Each row is where one point has got to under a steady rotation. How many steps took it there?
The counts run from 0 to 129.
[ 20   5  -8   0   4  10 -10   7 -20   5  -7   0 -12   8 -11  -2  10 -17
 -11   5   6   1  14   7   0 -10 -18 -23   4 -19  -7   7  10 -14  -4  15
 -12  -7   2  25  11]
64
[  8  -9  -9  -1   9  11 -11  -3 -25  -9   1  13  -4  -6  -5  -1  -5 -13
 -13   4 -11   4 -30   8 -13   0 -14 -14   9 -17   5   8  10   2   5   6
 -13 -18   8  17  10]
73
[  3  25  -7   8 -17  -6   4   4 -12   4  -7   7   4  11 -12   9  10 -14
 -14  -7   6  19  20  -4   0  17 -11   8  18  -7  -6  -1   3  24  14  -5
  -4  -3 -14   8   0]
112
[  6  -7   5  25  12  17  -6 -13 -30   0  23   3   3   1   9  -3  11 -11
  -8  -3 -13   0   1  -1  -6 -12 -19 -15   1 -25  -5  -9  13  12   3  -6
   6   3  22  16   8]
68
[  2  12  11   6  21 -11  -6   4   0   8   8   9   4   5 -23 -11 -14   7
   0 -11   0 -30  -1  10  -3  -3   4  -6  19  -6  -4  -8   2   8   6  -7
 -28  10  25 -13   2]
32
[ 17  11   0   0 -10  -4  11  -1 -10   4 -18  -8  16  -3 -25   5  10   0
 -22   6   8  17   8   9  -3  -1  12  -6  18  -9  -4   7  17   7  11   5
 -28 -10   5  -9  13]
110
[ -3 -15   3   1   9   6  -8  -9  -5 -25   6  -2 -13 -11 -12  -7  -9  21
  -7  10 -19  -7 -14  18 -15 -14  -8 -22  10 -17  -3   4   2  14   0  11
  -5   1  26   3   3]
78
[  6  23  17  12 -12  -5   3 -13   5   2  -6   3  10  -2 -15  -1  10  14
  -4   1   2  18  19   3   4   4   5   6   5  -6 -10 -21  15  33  10  10
   3  -3 -11   5  -7]
106
[ -3   2   6   8  15   3  -6  -3 -20   4   2 -13   9   2 -15 -10  10  12
  -2   8 -20 -18   2  20  12  -3  -6  -6  10 -20  -6 -18  11  26  24  -8
   7   2  10  14  -5]
16
[  8   9   3  18  -7  -5   0  -2  -2   8  16  14   9  -6   6  -9   1 -10
  -1   0  -3  11  14   7 -10   3 -22 -39   5 -14  -5 -17   2  18 -10  -1
   4  -8  21  10   1]
61
[  8   1  28  24  10 -14  -2 -24   5  12  11  22   9   6 -11 -12  -7  13
   3  -6  -1   6  10   0 -12 -10  10  12  13  -5  -9  -5   5   3   3  -3
 -13  16  17  -8   0]
38
[ 20  11 -10  12  -3   2  -3   4 -17  -4   3   3   5   4 -12  -2   9 -12
  -8  11  -5  30  14   6 -13   9  -1  19  28 -16  -5  18   1   6  16 -23
  -8   0  12   1  12]
119
[ 24   7 -13   2  -9 -14  -4  18 -14   7  -7  -7   5  -3 -14   5   4   3
  -2   4  -1  22  11  12  -9   9  -3   0  25 -20  -6  12   6  10   9 -18
 -11  -9   8  17  15]
118
[  4 -11  10  11 -10   3 -14   7  -9   5  -1  -1  -4   1 -14   0   9  17
 -11  14 -11   4   6  17  -5 -19 -16 -39  -2 -20  -8  -1   0  -2  -2  12
   5   1  16   2  -8]
70
[ 14   7   7   7   9 -15  -4  10   5  12 -11  13   8   4 -32  -4 -10  13
   1  -4  10 -18  -4  22  -4  -7  11  -5  15  -8  -9   4   5 -10   2   4
 -30   4  13  -6   5]
33
[ -4  -6   0  -1 -13  -3 -13   7 -21   8   0  11  -3 -16 -13  20   2   4
 -24 -17  -5   2 -37  -1  -4  11 -15 -16   0 -25   0  13   6  12   9  16
 -10  -7  -6   6   3]
81
[ 14  17  10  17   2  -6   1 -19  14   0  -2  21  -2   8  -5 -13   0  -6
  -4  16  12  16  31  11 -10  -6  -9 -21  -1  -9  -5 -15   8  14 -17  10
  -3   6   8   3  -3]
54
[ 10  11   7  20  -5  -4  -8  -2 -16   7  21  14   4  -2   4   6   4 -21
  -8   0   7  23  18 -15 -12   6 -23 -22   0 -19 -10 -17   6  15 -10   1
   5  -4   5   3   0]
60
[ -2  -9   0  -1  -5   1 -11  14 -21  -1   0   1 -22  12 -13   2  -9   9
 -15  11 -15   5  10  14 -11  -6 -25 -37   7 -11  -3  15 -12   2  -2   8
   1   3   7   8   2]
71
[  7  19  -5  10 -19  -7   2   6  -8  11 -18   3   7   6 -22  11  15  -3
 -21   2   8  30  19   3  -5  13  -2   6  18  -8  -5  18   5  10  12   3
 -14  -3  -5   2  10]
111
[ -7  13  15  -9   0 -14   3  -5   2  -1 -14 -13   2  -3 -30 -14 -16  11
  -6 -22 -12 -22  -5  -4   8   2  -1 -13  17 -11  -6  -9   0  -2  10  17
 -15  -5  18  18   1]
93
[ 14   3  -2   4  15  -2 -10  15 -22   1  -9  -4 -13  20 -28 -13  -3  -2
   0  17  -7 -11  17  23  -5  -1 -12  -2  22  -5  -6  13  -5   1   7 -16
  -7   3  15  19   4]
124
[ -8  13  10  28  -5 -21 -13   4   2   4  14  26  -1   3 -20   9  -6  15
   1  -2  -7   0   1   1 -12  15  -2  14  13 -15  -7   6  -4  26  10 -11
   1  14   3 -15 -10]
30
[ 21   6  23 -17   4  -4  -3  -6  -4   0  -1  -9 -19   9 -24 -10 -13  -1
  -7   4  16   7  18   7 -10 -14   1  -6  12  -3 -16 -12   7   7 -22  -4
 -25  -1  13   1   7]
48
[  4  -6   1 -14   1   3 -22  26 -30  -4  -1  -4  -7   8 -23  12   2  10
 -15   8 -13   6   3  11  -7  -3   3  -1  26  -4  -5  14   2  19  17   3
  -8   4  -7 -12   3]
19
[  5  11   2  -6  -1  10   4   6 -11  -7 -16  -8  13   7 -16   1   6  -9
 -24 -11  -2   1  22   5  -1  -6  -1 -27  21   3  -4   2  12   7   9  35
 -12  -7   7   5   6]
3
[ -6  -6   5  -1   7   0 -13  -7 -12 -11  12  -2 -14 -11  -8  -1  -7  18
   3   4 -14  -9  -7  12  -2  -3 -15 -26  -1 -30  -9 -10   1  27   4   2
  10   1  14  15  -6]
77
[ 12  10 -10  -4  -3  12  -6  16 -29 -12 -13  -9  -3   0 -20  -1   2 -12
 -19   6 -10   8  -7   3   0   4  -5   2  24 -12  -6  -1   6  -3  25  -4
 -10 -19   3   8   2]
12
[ 13   5   8  -3  -4 -15  -6 -13  -2   2 -13  15  -6   9 -28  -8 -23  -6
 -11   2   3  21  -3   3 -17   3  -5  13  20  -4   0  11  -6 -10 -11  -9
 -27  -2   7   9   5]
42
[  7  -2  -4  -7  19 -22  -8   6  -6  -2  -7   3  -4   6 -15   2  -6  16
   0  -5  -8  -6  -2  24  -7   0   7   4  18  -4  -2  29   4  24   8  -7
 -17  14   9   5  17]
26
[  2  -6  -2  23  11  15 -15 -15 -16  -6  -3  28  10  -6  -1  10   8  -2
 -15   5 -10   9 -20  12 -10  -6 -12  -5  -1 -18   8   8  11   2   8  17
  -1  -3   0  15   7]
74
[  8   4  14 -16   0  -9  -7  -7 -14  -8  -7   8  -3   6 -14  11  -9   1
 -10 -20 -11  16  -1 -19 -10   2   1  15  23  -1  -8   2   8  10  11  29
  -4  -1 -15  15   5]
96
[ 17   5  -1 -14   7 -11  -2   4  -8   5   1 -10   0   3   0  -2  -2  -7
  -5  -7  15   4  21  13  -7  -5 -10 -33   7  -3  -6   3  12  15 -19   6
 -18  -3  10  24  22]
56
[  7 -13  -2  19   4   8  -6 -15 -24  -4  17  12   1  -1  12   0   5 -16
   0  -3 -19  21   8   1 -14   1 -20 -10   4 -16  -6   4   5  14   5  -6
  13  10  15  22  10]
67
[ 11  22  17   4  -5   5   6 -21 -12   2 -12   4  10   1 -15   0  12  -5
 -13  -7   0  14   9  -3  12   7   7  20   6 -13  -8 -24  24  23  20   8
  -7 -10 -14   9   2]
105
[  1  14   8  -2   8   5  10 -25 -17   1 -18   2  10   3 -15  -2   5 -16
 -23 -13   0   8   2  -7   4   9   4  19  14  -3  -2   1  14  16   9   5
 -17  -3  -7  18   9]
104
[  7  -5   3  -8  17  -5  -7   3 -25   4   0   0  -9   8 -20   9   6   4
  -7  -9  -1  -8 -12   8   2  -5   6  19  16  -9  -5  27   7  12  14  -9
 -26  14   7   1  17]
27
